[[149 138]
 [155 136]]
->
[[138 149]
 [136 155]]

[[104 112 117 136 134 125 118 114 131 121 130 121]
 [136 134 121 126 129 113 122 134 137 119 120 131]
 [142 136 123 128 126 131 116 142 124 124 126 135]
 [144 139 110 143 141 132 118 119 111 138 118 143]]
->
[[112 117 136 134 125 118 114 131 121 130 121 104]
 [134 121 126 129 113 122 134 137 119 120 131 136]
 [136 123 128 126 131 116 142 124 124 126 135 142]
 [139 110 143 141 132 118 119 111 138 118 143 144]]

[[128 115 134 110 132 144 104 114 131 131]
 [122 127 116 126 148 131 103 112 128 128]
 [135 133 148 135 128 127 140 123 131 127]]
->
[[115 134 110 132 144 104 114 131 131 128]
 [127 116 126 148 131 103 112 128 128 122]
 [133 148 135 128 127 140 123 131 127 135]]

[[128 128 133 155 141 128 128]
 [154 143 129 129 129 128 128]
 [128 128 128 132 154 142 129]
 [157 137 128 128 128 127 128]]
->
[[128 133 155 141 128 128 128]
 [143 129 129 129 128 128 154]
 [128 128 132 154 142 129 128]
 [137 128 128 128 127 128 157]]

[[152 115 121 138]
 [116 141 144 137]
 [147 136 125 145]
 [146 120 130 115]
 [133 105 108 111]
 [125 134 127 102]
 [136 124 132 117]
 [141 121 135 145]
 [133 120 117 115]]
->
[[115 121 138 152]
 [141 144 137 116]
 [136 125 145 147]
 [120 130 115 146]
 [105 108 111 133]
 [134 127 102 125]
 [124 132 117 136]
 [121 135 145 141]
 [120 117 115 133]]

[[114 136 123 121]
 [116 131 117 121]
 [120 114 113 109]
 [150 124 119 134]]
->
[[136 123 121 114]
 [131 117 121 116]
 [114 113 109 120]
 [124 119 134 150]]

[[125 100 127 126 130 154 119 151 121]
 [126 109  99 146 110 101 133 100 126]
 [131 117 138 148 140 128 101 107 135]
 [141 140 101 131 154 105 125 108 142]
 [147 156 119 132 115 156 118 149 114]
 [150 134 143 103 132 155 109 151 147]
 [106 116 128 117 108 156 143 116 124]
 [137 137 107 147 111 106 104 118 107]]
->
[[100 127 126 130 154 119 151 121 125]
 [109  99 146 110 101 133 100 126 126]
 [117 138 148 140 128 101 107 135 131]
 [140 101 131 154 105 125 108 142 141]
 [156 119 132 115 156 118 149 114 147]
 [134 143 103 132 155 109 151 147 150]
 [116 128 117 108 156 143 116 124 106]
 [137 107 147 111 106 104 118 107 137]]

[[ 99 134 141]
 [125 135 139]
 [136 137 134]
 [126 128 130]
 [139 140 135]
 [136 140 111]
 [121 124 132]
 [107 124 139]]
->
[[134 141  99]
 [135 139 125]
 [137 134 136]
 [128 130 126]
 [140 135 139]
 [140 111 136]
 [124 132 121]
 [124 139 107]]

[[133 158 151 155 137 116 123 117 111 107]
 [118 128 128 122 131 122 128 125 129 141]
 [127 146 109 134 131 156 113 130 119 138]]
->
[[158 151 155 137 116 123 117 111 107 133]
 [128 128 122 131 122 128 125 129 141 118]
 [146 109 134 131 156 113 130 119 138 127]]
---
[[127 137 157 108 131 134 126 122 136 139 125 132 151]
 [145 129 125 122 122 139 149 133 140 119 151 144 143]]
->
[[132 151 127 137 157 108 131 134 126 122 136 139 125]
 [144 143 145 129 125 122 122 139 149 133 140 119 151]]

[[147 136 144 121 131 138 118]
 [133 147 126 138 123 132 137]
 [117 132 126 126 132 107 114]
 [124 121 112 120 150 123 139]
 [137 138 139 124 130 136 113]
 [135 137 134 120 130 134 114]
 [114 125 127 124 113 124 125]
 [132 130 124 145 130 113 132]
 [131 111 134 135 144 135 132]
 [140 147 118 143 124 127 146]
 [139 131 137 138 140 134 123]
 [125 126 136 124 126 133 122]]
->
[[138 118 147 136 144 121 131]
 [132 137 133 147 126 138 123]
 [107 114 117 132 126 126 132]
 [123 139 124 121 112 120 150]
 [136 113 137 138 139 124 130]
 [134 114 135 137 134 120 130]
 [124 125 114 125 127 124 113]
 [113 132 132 130 124 145 130]
 [135 132 131 111 134 135 144]
 [127 146 140 147 118 143 124]
 [134 123 139 131 137 138 140]
 [133 122 125 126 136 124 126]]

[[140 144 137 124 112 143 122 127 119 131 127]
 [116 134 119 127 146 126 140 108 114 113 106]
 [119 120 120 114 123 118 116 131 137 124 128]
 [129 122 121 127 119 133 123 114 115 135 121]
 [117 132 122 121 140 123 132 113 115 111 110]
 [116 106 103 101 114 126 115 117 114 149 123]
 [127 123 118 116 128 120 132 121 126 123 136]]
->
[[131 127 140 144 137 124 112 143 122 127 119]
 [113 106 116 134 119 127 146 126 140 108 114]
 [124 128 119 120 120 114 123 118 116 131 137]
 [135 121 129 122 121 127 119 133 123 114 115]
 [111 110 117 132 122 121 140 123 132 113 115]
 [149 123 116 106 103 101 114 126 115 117 114]
 [123 136 127 123 118 116 128 120 132 121 126]]

[[137 142 124 151 127 118 133 125 142]
 [133 119 126 152 130 135 115  98 111]]
->
[[125 142 137 142 124 151 127 118 133]
 [ 98 111 133 119 126 152 130 135 115]]

[[123 128 114 134 123 136 150 142 112]
 [132 116 141 115 125 126 112 138 126]
 [125 130 139 132 127 126 112 141 126]
 [127 112 112 119 121 139 154 137 111]
 [126 121 128 125 124 132 129 143 114]
 [131 112 112 115 121 139 154 124 116]]
->
[[142 112 123 128 114 134 123 136 150]
 [138 126 132 116 141 115 125 126 112]
 [141 126 125 130 139 132 127 126 112]
 [137 111 127 112 112 119 121 139 154]
 [143 114 126 121 128 125 124 132 129]
 [124 116 131 112 112 115 121 139 154]]

[[134 141 148 120]
 [138 135 127 118]
 [116 127 139 147]
 [106 140 141 129]]
->
[[148 120 134 141]
 [127 118 138 135]
 [139 147 116 127]
 [141 129 106 140]]
